In the rows, 128 means zero.
Each named turn below is shown by a few rows before and after it. Which turns, in which order, take the first row of each later pair to the second? The first pair is answered.
turn A:
[143 145 142 132 140 142 136 128 128 116 135 144 138 123 125 146 129 127
 113 118] |-> [139 135 135 128 150 142 140 124 136 121 138 144 141 123 123 144 133 122
 108 120]
[112 123 102 139  85 117  89 134 152 147  99 133 126 136 156  85 125 106
 123 144] |-> [121 155 114 134  68 114  92 139 128 149 111 136 120 137 166  99 125 120
 147 138]
[144 154 141 105 150 118 144 105 118 174 149 153 154 109 107 135 105 133
 132 118] |-> [128  94 128 142 160 122 122 130 155 143 141 139 162 112 109 123 113  94
  96 108]
turn V:
[149 145 126 120  96 122 144 146  90 108 129 117 100 135 155 136 144 158
 134 117] |-> [150 117 131 156  95 115 120 161 119 117 151 118  99 150 167 117 155 129
 133 111]
[138  87 141 153 174 150 133 126 145  29 134 147 120 137 106 143 123 103
  93 121] |-> [142 107 149 128 172 151 147 117 119  19 124 147 119 126  94 160 112 127
  95 120]
[143 125 144 117 136 125 128 110 161 151 153 128 136 165 137 107 121 113
 121 140] |-> [145 145 144  91 144 137 146 100 138 145 145 132 142 154 115 120 118 133
 120 146]
turn H:
[133 171 128  87 130 132 150 101 102 152 108 153 140 124 117 127 113 148
 146 136] |-> [110 141 105 134  85 108 108 134 124 138  88 129 138 139 164  97 123 126
 146 115]
[123 137 124 130 126 111 126  96 141 192 136 143 128 141 119  78 134 119
 133 143] |-> [116  98 124 163 123 113 113 124 156 158 140 129 126 142 123  80 138  90
 106 130]
[140  57 132 109 175 128 138 112 147 134 124 161 158 114  86 125 113  85
 107 126] |-> [142  98 126  76 159 121 131  86 136 180 120 175 157 123  99 114 105 112
 139 136]
Pairs:
(2 to 3 turns a pair)
[128 138 130 166  84  88 130 163 111 127 138 106 114 149 199 159 121 117
 185 102] |-> [118  57 122 169 166 115 144 154 151  77 117  98 139 114 126 164 124  95
  96 116] -> A then H then H
[ 84 129 123 137  80 101  82 148 122 144 134 112 135 126 117  85 161 114
 129 119] |-> [ 81  95 117 142 108 111  93 143 135 121 125 108 143 113  90  92 158 111
 101 123] -> A then A then H
[173 166 159 113 159 125 152 100 115 186 176 152 119 155 108 134 133 133
 163 148] |-> [147 114 131 116 172 119 118  91 167 197 148 147 134 156 101  91 138 113
 134 161] -> A then H
[155 146 140 122 135 150 118  97 119 184 175 133 139 133 144 142 131 136
 142 135] |-> [132 132 123 151  85 127  90 132 127 158 149 105 138 131 186 127 126 119
 143 121] -> V then H
[128 164 128 142  85 117 127 121 117 109 117 101  99 122 163 129 139 114
 148 137] |-> [142 176 151 127 120 134 152 105 105 120 144 116  99 119 130 152 141 127
 145 146] -> H then V then A
[136 121 143 180 125 119 126 169 111  98 164 133 119 143 151 148 135 105
 136 103] |-> [133 147 136 163  93 100 112 153 114 134 150 134 119 149 173 130 133 113
 162 109] -> H then H then H
[126 135 120 118 128 114 123 111 153 203 133 153 128 120 118  99 140 143
 127 130] |-> [113  89 108 150 122 112 112 146 177 159 120 138 136 116 125  92 146 116
  95 122] -> V then A
[106 101  74  94 122 120 110 110 156 160 120 159 121 147 159 119 135 108
 104 115] |-> [107  95  84  81 157 140 133 112 145 126 118 158 120 122 120 147 133 117
  85 111] -> H then V
[149 100 117  72 150 165 118  89 132 123 100 137 143 103  97  94 116 162
  69 168] |-> [128  79 114 146  80 135  68 156 142  88  95 110 128 130 165  75 132 121
  86 135] -> H then A
[113 123 120 141  92 119 105 145 134 126 111 115 119 149 154 103 134 123
 136 121] |-> [133 137 149 135 128 151 151 143  98  89 136 120 113 130 109 160 130 138
 126 120] -> H then V then A
[139 195 144  92 112  98 141  99  99 184 130 152 123 140 146 116 124 147
 177 147] |-> [132  88 150 181 155 128 144 158 127  66 146 118 124 113 114 156 139  88
  97 122] -> H then H
[143 126 132 127 149 129 131 117 142 144 158 126 134 160 114 118 122 138
 122 140] |-> [128 116 123 143 121 128 118 153 139 106 134 109 134 149 136 115 122 124
 109 125] -> V then H then H
[150 164 135 120  98  95  94 146 158 170 163 119 143 181 145 143 135  67
 156  92] |-> [153 181 125  68 123 117 108 108 158 194 145 135 157 158 107 137 126  92
 147 115] -> A then V
[119 124  81  67 152 133 103 122 134 138  76 134 146 122 103  88 133 139
 117 132] |-> [146 167 113  59 158 146 130 115  95 142 102 152 133 128  96 122 132 157
 146 129] -> A then H then H
[126 101 125 128 149 135 136 138 155 113 141 117 147 125  90 121 130 128
  99 139] |-> [114 121 111 138 102 113 105 145 155 139 127 112 138 149 140  99 132 121
 135 135] -> H then H then A
[150  72 102 131 152 108 130 116 139 124 152 132 167 145 149 111 132 151
 115 108] |-> [147 102 108 131 118  98 128 127 120 126 148 131 158 158 183 112 132 153
 142  98] -> A then A then H
[105 111 101 106 134 130 117 116 162 160  95 135 143 124 121  77 127 131
 113 125] |-> [114 100 110 112 164 144 130 114 160 138 109 136 140 113  97 104 124 128
  98 130] -> H then H
[114 108 111 135 113 119 106 135 143  95  99 115 140 132 134 105 140 114
 110 115] |-> [135 152 121  87 147 135 136  97 118 135 108 136 140 127 109 124 127 143
 131 134] -> H then H
[116 153 102 101  80  95 117 126 124 129  63 106 115 104 150  69  93 159
 127 142] |-> [133 113 134 151 132 135 160 158 112  44 107 102 107  82 102 141 103 140
  91 126] -> H then H then A
[146 153 155 128 103 137 134 153  61  69 124 108 117 111 130 179 122 126
 138 130] |-> [137 162 144 123  75 123 118 153  66  88 105 111 117 119 158 152 120 133
 157 133] -> H then H
[158 125 177 161 130 159 156 139 121 172 201 138 100 152 127 172 134 112
 123 136] |-> [142 164 154 128  76 130 137 127 108 199 169 133  99 160 173 141 125 133
 160 136] -> V then H
[136 186 122 119 103 118 108 104 106 175 134 130 123 171 161 113 140 132
 165 118] |-> [126 104 126 185 126 124  93 138 147 125 151 120 124 172 153 117 154  80
 116 102] -> V then H
[123  94 119 177 124 136 119 147 132 130 123 123 127 150 155 125 140 114
 146 103] |-> [127 131 107  99 147 143 138 101 120 162  96 133 139 127 123 122 123 155
 140 132] -> A then A then V
[141 132 141 165 111 161 114 154 130 157 194 134  99 168 153 141 161 115
 129 130] |-> [142 171 128 101 123 170 136 111 106 181 166 148 106 155 131 139 145 163
 138 146] -> A then V
[130 116 128 155 122 133 139 162 112  51 117  99 122 116 138 147 144 119
 104  99] |-> [156 182 150 125 125 129 167 135  75 101 143 129 113 128 136 161 137 154
 148 109] -> V then A
[159 120 130 147 140 124  98 103 120 205 159 169 129 151 145 104 148 101
 164 152] |-> [156 108 134 177 129 116  88 125 124 183 163 160 124 153 164 109 151  86
 160 138] -> A then A
